(in the rows, 128 means zero)
The rows of Z fall into several groups, which share some directions, and each row is roughly a mix of its group's hidden directions.
Z (114 x 11):
[[130 122  68 119 150 114 141 103 151 120  85]
 [124 171  97 150 145  97 134 116  96 151 164]
 [145  91 161 119 118 128 136  95  98 128  76]
 [150  92  89 164 154 132 141 106 107 114  95]
 [111 120  79 152  99 155 128 140 104 100  93]
 [162 139 149  95 110 122 158 156 169 117 159]
 [112 132 128  83 121 153 137 148 157 103  76]
 [147 133 136  65 126 112 106  91 150 147 144]
 [162 101  98 149 122 101 123 153 179 106 131]
 [129 101 161 104 153 150 116 137 180 102 104]
 [151 136 134 105 181 104 123 143 180 140 123]
 [136 113 157  84 151 175 121 133 164 105 126]
 [126 124  85 128 150 144 132  88  83 117  92]
 [132 105 152  97 151 163 119 139 175 100 102]
 [139 161 126 170 115 124 155 118  78 163 129]
 [159 142  74 158 143 127 143 103  89 120 138]
 [108 116  91  96 102 158 127 129 115  94  86]
 [101 171 100 184 122 132 129 132 131 157 140]
 [111 100 130 106 133 179 112  99 141 125  81]
 [121 132  93 159  88 117 133 119  79 152 153]
 [144 122 149  75 133 109 140  69 130 131 137]
 [154 133 112 133 111  77 122 159 166 116 164]
 [151 138 168 120 180 154 150 126 141 150  99]
 [ 89  95 133 166 151 128 109 104 101 131  90]
 [106 123 114 134  65 114 116 116  96 115 164]
 [ 88 149 165  80 126 145 144 133 117 132  93]
 [153 144 156  99 178 167 139 136 155 125 116]
 [111 118 119 175 124 131 110 110  99 156  76]
 [ 99 108  99 139  99 151 129 126 101  98  79]
 [119 106 122 173  73  93 108 134 137 127 146]
 [119 128 129 150 135 132  95 110  83 156  75]
 [128 143 188 118  99 142 125 149 102 129 167]
 [123 130 125 183 118 140 126 188 129 132 102]
 [108 127 164  97 140 133 136  65 115 122 152]
 [123 142 113 171 110 116 145 114  71 159 142]
 [106 110  91 115  91 159 117 137 122  83 102]
 [100 115 120 159 144 149 104 116  71 123  95]
 [142 158 143  69 142 124 108  91 106 140 143]
 [110 132 103 137  66 113 115 124 101 109 164]
 [149 112  77 168 110 126 140 154 113 125  91]
 [163 153 129 101 139 109 165 165 147 105 160]
 [129 177 125 150 134 135 137 112 102 162 179]
 [142 145 137  81 143 108 147 128 163 114 178]
 [144 139 107 184 104 121 136 132  99 165 157]
 [144  98 168 105  96 164 118 150 134  93 116]
 [114 104 153 100 158 146 119 131 163  90  88]
 [128  94 174  87  99 155 112 124 129 106 111]
 [155 136 153 113 160 106 131 122 145 176 171]
 [141 125 185 121 145 120 124 116 145 151 181]
 [127 110 155 129 120  56 122 135 131 140 160]
 [139  92 146 128 108  82 106 166 158 107 140]
 [142 157 163  84 116 130 105  88 122 163 128]
 [156 135 122  89 133  96 125 154 182 134 150]
 [105 105 131 152  89  79 102 124 135 118 163]
 [ 99 109 100 137 108 153 130 128 106  94  74]
 [133 184 147 124 113 140 128 164 153 144 167]
 [ 89 167 167 158 126 155 124 145 136 139 158]
 [ 95 108  97 117  86 142 122 123 107  90  92]
 [104 104 199 124 119 148 122 156 129 134 119]
 [149 135 164  86 125 109 143 141 178 127 157]
 [122 156 148 130 123  74 137 144 142 156 174]
 [161 153 123  92 135 115 148 169 153 109 165]
 [159 140 152 139 150 109 128 130 146 171 181]
 [134 117 161  88  97 153 127 161 138  89 105]
 [152 141 152  75 167 136 127 133 169 132 141]
 [155 134 148  92 107 136 149 161 164 107 165]
 [151 155 145  93 125 115 151 149 170 123 172]
 [103 152 109 165 127 145 119  91  79 149 113]
 [123 121 183 108  94 115 103 157 143 126 163]
 [177 113  82 144 122  98 133 126 162 109 144]
 [ 95 105 122 149  72 140 121 114  90 104 131]
 [126 116 140 162 119 147 123 200 135 113 112]
 [102 119 121 158 140 125 106  85  93 153  88]
 [107  63 117 124 156 125 103 126 121  97 108]
 [111 140 144  95 138 126 118  58 117 143 148]
 [104 120 109 163 168 106 123 102  91 135  93]
 [123 151  86 146  98 120 142 119  71 146 138]
 [110 143 168 130 139 145 101  99  79 148 101]
 [131 157 115 176 110 112 145 121  80 154 147]
 [164 155 154  99 172 164 146 135 148 142 122]
 [166 149 138  93 102 124 144 158 170 130 158]
 [143 130 132 167 124 104 111 137 155 154 187]
 [106 145 153  65 107 132 129 132  99 105 106]
 [ 87 133 114 122 160 140 141 127 105 130  66]
 [ 87 138  95 153 130 127 139  92 152 131 174]
 [165 141 142  96 101 122 150 155 174 127 156]
 [112 156  73 153 162  94 130 118 124 150 130]
 [ 99  88 112 141  78 121  99 129 131  97 149]
 [145 159 107 163 118  84 140 129 106 171 145]
 [133 116 145  96 165 139 116 143 183  99 106]
 [124 110 151  74 131 140 110 131 174  92 125]
 [125 128 122 158  76 115 131 114  88 155 165]
 [128 125 113 177 119 148 125 184 107 119  99]
 [139 128  75 122 143 131 131  77  91 117 108]
 [150  96 131 183 146  97 147 123 147 154 147]
 [127 156 148  88 140 126 121  69 101 144 142]
 [140 150  55 125 144 129 139 111 120 109 104]
 [112  91 122 128 145 137 149  85  85  90 124]
 [144 138 154 123 149  78 118 127 158 154 173]
 [132 144 104 160 109 100 136 119  87 168 163]
 [133 136 104 148  76  89 114 133 124 139 173]
 [138 167  76 140 138  88 131 115 110 135 160]
 [112 109  97 141 162 152 130  81 123 147  88]
 [136  71 149 117 110 123 102 146 166 102 109]
 [129 155 152  85 120 142 136  76 114 131 164]
 [ 83 115 121 172 138 148 102 108  93 135 104]
 [ 94 111 116 127  74  93 113 109 101 115 151]
 [151  92 105 141 122 144 107 138 191 112 117]
 [119 129 127 135 124  58 111 169 135 122 151]
 [125 171 117 156 144 114 143 111  98 164 170]
 [107  80 152 107 128 120 114 140 166 119  83]
 [130 168 119 148 128 122 118 122  77 140 180]
 [115 149 110 180 150 126 109 127 130 168 168]
 [161 155  83 155 130  92 140 130 127 127 169]]

One row of each group comes first, with its name. Which group is each row after those in?
[143 117 119 133 134 193 139 101  97 113  98] | P
[128 136 137  74 153 124 119  76 102 120 149] | W
[146 147 143 139 150  80 123 129 143 159 178] | T

[139  90 158 118 158 104 124 120 105 122  73] | W
[166 143 159 120 167 140 135 133 153 163 165] | T
[141 157 169  91 133 129 155 142 146 111 173] | W
[133 161  97 165 148 119 135 104  99 157 165] | P
[121 113 150  86 161 119 107 134 178  96 128] | T
[137 119 149  94 121 130 117 170 181 115 159] | W
[106 105 130 129  78 147 122 106  87 126 167] | T
[142 134 157 119 160  80 122 123 155 160 164] | T
[153  77 130  79 129 112 136  95 131 106 116] | W
[122 164 152 106 100 101 115 168 123 119 171] | P
[113 117  97 130  73 120 103 135 126  98 170] | T
